Rows are one point carried round by a steady rotation, each followed by how many steps it has turned.
The counts run from 0 to 839.
[110 129  82 137 129 124 137  77  92  90 119 105 138 120 144 125 137 125
 163 146 146  93 134  70 167 136 122 163 160 168 112 110  92 199 144 153
 141 122 155 156 175 127 143  89 149 143 123 165  96 143 128 120 116 141
 100 133 156 118 139 158 132 118  93 133 101 122  57 112 110 129  99 103
  96 115 142 154 121 149 106 110 171 153  98 123] : 443
[135 118 114 176 125 142 128  74 149 120 129 119 124  82 165 150  90 133
 151 139 157 100  96  88 118  88 160 121 175 155 139 111  88 201 135 131
 116 126 146 135 159 168 161 103 104 145 154 155 113 152 119 117 113 144
 131  94 153 139 153 156 133 114  58 105  99 146 104 133 128 140 108  97
 113 131 123 126 132 146 110 128 143 121  82 117] : 789
[166 134  98 140 146 123 124  80 112  85 133 112 126 112 164 155 109 127
 141 153 142  80 131  92 154 109 158 121 146 152 130 117 142 206 150 158
 155 146 151 125 138 151 154  98 132 112 142 144 113 145 132 114 123 151
 110 129 172 121 163 158 135 135  91 126  88 142  89 143 135 112 107 147
 122  97 122 172 111 183 131 105 152 147  86 110] : 777
[133 133 102 146 140 137 120  58 150  78 138  97 107 122 140 151 125 110
 148 149 147  77 126  65 182 121 133 129 163 169 123 112 106 196 154 144
 127 168 132 149 124 130 108  85 138 119 149 138 119 158 125 124 115 162
 110 116 143 104 128 157 119 121 100 138 125 147  94 111 116 122 130 145
 139 104 114 161 134 155 142 129 175 155  70  97] : 24
[115 145  84 128 124 126 155  92 109  81 135 130  99 135 142 143 144 125
 110 128 131  74 134  70 151 101 137 130 173 166 117 100 140 216 129 145
 102 151 150 131 136 160 159 101 150 147 161 156 118 131 135 130 119 144
 136 124 183 129 173 136 178 123  86 135  79 124  68 102 117 139  92 103
 144 132 129 150 114 150 124 122 151 143  87 106] : 482
[140 123  81 143 109 148  98  61 131 117 136 119 108 145 147 118 135 147
 132 118 156  65 104  72 147 153 116 125 157 163 136 138 102 190 119 144
 117 105 158 118 126 116 157 121 119 167 156 150  89 167 108 105 117 170
 131  87 127 133 156 161 135 115  72 131  70 138 121 109 140 112 112  95
 106 132 140 169 112 133 115 119 147 133  96  75] : 239
[148  92  96 145 117 144 138  79 129 102 145  98 116 102 174 132 113 118
 122 153 150 109  95  92 162 113 137 143 154 121 106 111 128 198 126 125
 115 107 167 145 144 149 186 108  92 139 105 173  91 164 127 125 163 145
 105 116 186 100 155 154 135 130  88 108  94 124 114 152 135 142 158 126
 113 131 127 137 153 146  93 123 164 132  81  83] : 835
[112 150 117 130 121 146 147  70 122 106 121 150  90 123 142 137 122 121
  98 154 161  73 120  84 194 121 138  95 172 151 102 106 106 199 145 141
 103 122 156 157 123 136 141 118 152 135 139 131 116 161 106 111 138 166
 154 101 168 125 140 123 145  96  89 137  88 145 119  93 131 119 134 130
 141 133 125 164 154 149 119 139 169 178  84  94] : 192
[132 109  92 132 131 140 118  87 141 136 119 135 101 117 182 148  94 108
 114 125 138  78  80  84 161 103 159 121 166 150 119  96 128 216 112 141
 101 131 184 151 138 141 178 118  88 113 149 151 110 138 120 121 147 148
 145 113 183 134 132 140 151 110  96 122  90 154 126 115 131 136 129 105
 108 130 126 156 148 144 138  99 165 129  80  88] : 795
[120 126  86 135 121 149 133  70 133 106 132  97 147 142 167 100 127 103
 146 122 159  79 111  65 166 123 141 173 146 127 109 118 105 183 125 124
 137 127 141 158 149 120 140 103 114 133 133 171  92 141 124 133 141 162
 104 115 154  98 126 141 121 123  78 135  99 137 101 141 117 138 135 136
  93 150 118 181 134 121 139 110 166 125  94  60] : 116
[108 122 118 165 115 144 114  75 133  74 117  99 153 111 149 150 110 130
 161 156 142  65 127  82 158 110 162 136 174 155 113 114  46 198 146 133
 142 149 137 153 147 139 130  96 144 126 119 115 112 132 137 106 108 166
 116  94 145 123 149 159 105 109  87 140 104 125  82 121 122 124 117 126
 122  97 110 178 140 119 123 123 175 125  77 105] : 311
[120 124  94 116 117 132 144  79 128 108 163 135  91 118 145 139 125 124
 142 119 167  64 126  67 174 117 139 110 181 171 118 118 156 200 145 140
 135 135 150 143 136 136 139  84 137 121 178 160 114 143 138 127 128 146
 132 129 171 111 138 134 131 116  68 139  89 145 109 131 117  99  87 135
 119  94 124 159 114 174 130 108 152 169  87 100] : 64
[125 108 124 132 115 150 132  49 164  83 144  84 114 123 155 137 106 120
 138 143 127  95 120 102 159 102 142 153 143 133 119 129 103 218 148 123
 121 142 155 148 146 153 133  90 111 143 117 151 106 160 134  98 124 167
 109 101 147 105 145 159 144 126  72 143 125 120  84 144 130 161 124 134
 152 144 120 146 166 147 113 126 179 132  75 102] : 594
[135 116  62 156 133 148 112  87 126 122 140 138 111 130 168 114 132 126
 118 112 120  62 107  66 142 136 139 145 164 133 150 107 111 195 111 137
 103 117 157 134 130 120 192 131 107 152 147 148  99 157 110 119 139 149
 133 105 179 105 159 144 154 104  89 127  63 133 135 118 131 121 133 100
 113 138 128 178 120 145 141 104 133  93  80  86] : 381
[131 135  90 140 115 136 141  98 120  61 137 122 146 109 140 157 122 126
 149 158 139  85 138  75 145 117 157 131 166 149 104 132  82 209 159 122
 143 157 157 146 140 136 139  89 151 144 138 113 114 140 135 102 112 159
 108  93 182 115 159 139 119 112  71 144  94 124  83 119 132 109 117 154
 146 103 101 169 136 126 127 131 168 121  79 115] : 310
[129 108  89 141 132 138 122  89 148  93 136 145 147 140 146 156 113 111
 116 130 143  62 108  80 166  90 154 150 167 155  98 124 112 205 124 127
 115 148 165 125 117 137 145  94 113 130 160 152 105 129 137 127 133 136
 114 111 170 125 144 137 114 117  93 128  69 138 102 143 127 118 144 143
 109 128 107 176 124 104 130 125 158  99  64  74] : 78
[148 128  88 137 141 144 120  66 139  71 124 114 147 118 150 133 108 110
 163 142 173  89 112  50 159 126 124 135 163 147  91 136 121 191 121 122
 145 132 145 137 132 132 126  98 137 141 118 142  84 147 132 129 125 178
 107 114 143 102 115 146 121 152 106 123  96 148 109 149 137 106 159 127
 114 101 103 157 152 135 120 140 175 141  79  62] : 124
[164 105 122 143 104 140 128  74 144 126 150 108 114 107 196 121  94 125
 118 136 174  88  90  75 167 101 137 135 151 144 121 112 128 202 129 128
 130 121 159 149 139 154 178 130  87 122 131 148  96 162 130 124 148 157
 131 101 161 126 154 153 118 132  78 111  91 128 130 145 147 134 130 132
  99 118 119 149 138 153 105 124 175 154  73  69] : 226
[130 153 114 165 137 133 137  73 122  60 113 113 154 117 161  96 104  99
 136 167 169  86 121  72 169 118 124 163 153 135  95 114  91 193 135 129
 148 136 123 173 157 137 137 117 142 131 121 151  84 135 115 129 112 173
  92 110 157 123 144 146 131 111  94 133 117 117  92 122 132 136 131 135
 118 128 125 144 142 125 127 123 189 137  75  71] : 729
[121 126  56 130 126 128 149  95  97 107 131 136 108 145 148 110 128 121
 123 147 163  81 116  50 197 135 134 128 168 153 102 129 120 184 123 145
 126 105 178 159 146 130 163 126 141 144 130 152  90 148 116 128 132 157
 119 124 166 117  98 134 145 116 126 118  91 127 126 100 134 114 147 117
 106 107 131 138 146 126 115 129 170 157  98  67] : 569
[147 120  78 153 114 133 139  84 104  80 154 147 118  89 153 112 129 131
 149 138 174  92 132  53 155 113 130 144 183 153  98 120 133 190 119 129
 139 129 152 135 150 142 158 114 149 111 166 168 105 142 127 144 105 135
 119 142 199 105 159 138 117 119  96 123  87 121  88 140 117  98 117 142
 112  82 124 139  97 142 123 141 137 145  84  79] : 678
[152  96  62 150 131 170 126  58 132 119 142 115  78 117 152 139 132 152
 127 127 159  91 100  78 146 129 138 101 153 141 129 145 110 178 120 141
 114 103 177 133 116 137 163 116 104 166 118 153  86 193 125 111 136 153
 114 101 161 100 136 166 148 121  76 105  96 129 137 121 128 119 143 112
 124 113 126 148 130 167 105 139 148 116  84  95] : 94
[157 105 111 146 116 159 125  47 154 102 144  86 116 100 163 102 106 137
 176 113 166  95 107  79 145 144 150 130 137 122 131 126 131 179 124 133
 153 120 148 126 125 149 153 101 132 115 143 152  99 172 129 130 116 168
 127 130 169  89 138 167 115 127  76 132  90 110 113 136 129 116 135 158
 121 108 120 155 129 166 143 101 140 143  92  77] : 399
[116 132  77 169 113 142 129  84 118 108 148 139 122 111 145 124 134 130
 108 113 165  81 113  66 147 132 123 121 170 150 114 118  76 181 124 126
 111 110 136 144 153 134 160 126 122 158 165 151 111 149 104 117 132 144
 137  86 160 111 169 117 150  94  71 127  85 139 118 137 136 112 131 104
 126 125 100 150 124 136 110 134 128 124  82  95] : 379
[133 140  94 150 116 143 156  51 133 100 129 129  94 124 136 107 123 120
 131 138 184  76 128  83 154 166 120 141 170 140 111 126 120 175 134 136
 118 108 128 132 129 122 146 104 163 137 142 172  91 180 107 148 126 157
 112 115 151  90 140 156 108 110  86 112  75 141 105 147 119 136 135 137
  98 139 146 163 128 131 121 143 161 154  73  80] : 534
[143 139  89 135 132 124 132  98 107  75 133  94 148 129 175 113  99  93
 151 167 139  80 119  79 146 101 145 153 161 131 115 115 139 202 109 136
 158 155 155 157 153 149 174 101 145 130 115 153  82 144 121 118 126 177
  97 134 185 104 150 127 170 130  89 126 108 133  96 116 131 135 128 145
 123 104 115 161 126 151 130  99 166 108  88  78] : 727
[121 160 114 164 129 138 145  68 130 109 125  93 109 147 163 113 126 111
 119 173 155  63 132  89 155 144 129 133 176 141 135 116 115 208 142 152
 114 145 113 150 152 182 147 101 135 138 112 170 116 160 114 122 119 163
 113 138 147 124 156 124 147 121  68 118 101 169  87 128 134 132 123 140
 126 127 131 167 141 141 121 126 165 151  92  96] : 766
[148  95  86 141 114 153 119  58 153 100 140  94  96 133 154 125 107 137
 138 131 155  70 104  88 151 154 131 112 158 145 116 151  97 193 115 156
 132 110 181 146 128 136 156 102 111 141 110 130  90 181 115  89 109 171
 113 102 145 126 128 154 128 139  98 129 100 122 139 104 139 114 151 118
 121 123 130 153 153 153 105 127 171 128  89  75] : 703
[157 114 106 132 118 132 138  74 143  90 113  83 146 125 167 128  98 116
 167 154 177  85 114  87 124 129 124 155 157 132 105 141 151 189 139 125
 153 120 144 142 135 133 151  84 138 134 104 166  72 157 128 129 126 175
  87 123 146 108 124 167 130 155  54 121 104 141 109 138 137 141 129 148
 105 147 129 164 154 143 106 122 170 135  92  67] : 121
[111 124  69 156 106 132 127  88 117  83 151 101 146 128 131 112 151 116
 139 138 158  69 144  72 156 139 116 160 159 141 109 114  73 192 144 126
 147 139 151 156 178 135 150  92 145 152 148 175  85 155 121 116 121 145
  98 104 155 109 173 142 156  99  68 151 110 116  89 115 127 127 118 121
 118 139 112 161 118 138 116 140 161 120  95  85] : 720
[162 103  64 143 115 155 133  72 116 101 162 114  83 104 165 139 124 149
 125 125 155 100 106  89 159 132 138  90 149 130 125 132 124 197 120 141
 133 111 180 133 136 151 163 123 122 143 142 142 113 182 130 101 127 153
 124  98 187 107 150 142 161 120  77 114  91 101 133 120 141 125 146 130
 132  97 118 145 108 170 101 131 126 130  89  94] : 95
[151 114  79 142 117 146 132  87 138  68 142 131 110 122 142 144 105 137
 127 160 191  91 118  87 146 128 130 103 163 136  89 145  98 186 134 135
 141 133 178 138 135 152 141 104 139 150 128 149  91 166 109  98 111 163
 102  90 147 133 132 147 138 128  89 131  88 125 124 120 147 109 168 154
 150 128  99 131 137 127  93 143 154 152  84  62] : 701
[161 108  87 119 144 117 126  84 130 100 139 152 117 113 155 149 104 111
 129 134 170  87 100  46 181  88 129 113 161 179 104 134 141 188 129 128
 121 109 164 140 132 133 175 116 111 143 149 155  91 143 117 144 146 152
 127 111 161 121 126 143 147 122 101 115  88 146 135 134 146 120 137 113
 116 118 120 142 138 145 106 134 165 158  75  61] : 228
[114 134  75 160 112 151 138  73 140  93 146  99 113 128 157 109 144 112
 132 137 177  80 131  67 140 151 109 153 179 142 109 113 113 197 111 125
 117 137 132 138 143 149 130 106 128 158 145 176 103 160 121 123 123 164
  98 122 152  98 172 125 136 128  62 131  95 140  85 141 119 120 137 121
 135 135 114 153 139 140 125 135 144 120  92  69] : 252
[119 131  93 172 123 150 125  84 137  99 104 145 124 113 168 157 101 119
 100 134 160  74 103  78 170 136 120 116 185 154 107  87  86 198 128 127
  93 112 138 149 138 146 160 128 118 126 135 131 132 140 114 105 135 155
 127  82 164 126 155 127 123 116  84 128  60 154 115 129 126 109 142 112
 128 133 105 168 136 117 114 139 133 132  77  79] : 656
[161  86  72 120 117 135 119  67 138 104 145 107 127 119 153 123 105 118
 173 123 152  85 108  68 166 136 115 158 141 165 111 129 147 204 137 141
 146 125 184 116 130 125 156  96 111 120 143 148  88 148 136 138 119 159
 119 123 169  99 128 180 116 140 110 123  95 127  98 133 130 118 116 133
  99  98 128 154 130 147 138 106 149 146  74  71] : 404
[135 114  99 110 115 135 150  88 118  82 148  93 144 127 164 109 109 114
 146 148 158  89 116  81 143 105 151 162 142 123 101 119 152 197 136 130
 147 141 161 143 142 144 155  91 132 134 144 153  88 138 132 119 141 157
  91 131 187  99 140 149 144 127  67 145  85 120 103 145 128 145 142 155
 115 146 113 162 136 136 140 106 153 127  98  64] : 118
[124 115  47 127 143 144 154  74 112  92 136 116  97 140 132 119 140 132
 105 160 154  86 138  81 177 138 147 134 160 137 121 145 131 199 136 152
 139 127 178 141 148 158 157 109 156 146 131 156 113 161 108  89 118 167
 103 136 185 110 133 138 161 113 108 128  92 112 105 116 141  97 145 137
 154 118 125 134 152 163 122 113 152 137 117  96] : 432
[134 102  71 126 129 158 140  82 139  87 114 144 135 137 143 147 109 116
 128 143 164  85  97  81 151  94 135 135 182 152  77 133 128 198 113 119
 116 127 176 132 128 136 159  94 114 137 124 148 101 138 123 104 140 155
 107 118 175 110 117 142 144 136  93 109  78 136 111 132 138 111 178 129
 134 124 110 148 156 118 115 130 157 123  86  65] : 696
[109 139 106 141  94 130 128  74 111  86 136 111 137 134 156 108 145 134
 144 134 163  65 135  70 184 142 134 155 163 148  98 134  64 208 136 141
 146 129 151 144 168 132 147 116 150 135 143 150 110 146 136 111 107 158
 128 103 145 137 141 135 127 117  75 160  95 112  75 104 141 122 119 126
 120 106 123 163 116 117 125 119 159 149 102  75] : 579
[103 124  72 170 132 158 141  86 133 127 138 129 113 134 142 145 133 121
 137 116 174  86  89  65 129 128 148 120 194 139 107 107 104 216 114 125
  98 120 168 114 146 153 157 113 113 148 148 162 116 145 124 123 132 146
 131 113 159 137 136 138 153 117  72 103  69 144 108 134 124 125 135  88
 118 143 117 157 131 112 127 141 140 131 108  70] : 520
[101 153  87 132 137 131 153  83 118  84 120 126 101 140 142 137 122  97
 120 151 149  48 128  70 162 129 150 120 162 140 110  84 115 202 156 132
 111 157 151 157 136 137 145 106 159 137 159 126 108 146 101 113 125 156
 131  88 165 136 140 130 158  93  96 142  92 154 122  86 124 142 120 112
 132 157 123 168 134 122 147 124 168 156  86  89] : 760
[116 133  82 157 129 146 127  63 108  80 130 107 116 112 148 119 128 125
 159 140 171  82 139  67 198 149 135 124 162 156 118 126  70 186 132 150
 158 129 158 165 143 129 126 108 162 133 129 133  94 167 118 108 115 159
 116 106 145 109 133 150 125 119 107 150 118 120 102  89 116 101 112 134
 127  95 131 166 117 158 119 119 165 150  99  96] : 438
[133 101  82 112 120 142 121  90 127  92 144 106 124 138 155  97 115 110
 158 118 148  72 118  76 132 120 140 162 158 144 141 122 131 185  94 119
 129 136 145 157 150 125 162  87 125 134 157 171  68 143 118 132 121 165
 116 137 164  97 139 135 144 126  64 121 100 134 110 125 125 114 120 125
 113 133 120 172 135 141 150 100 156  95  90  76] : 113
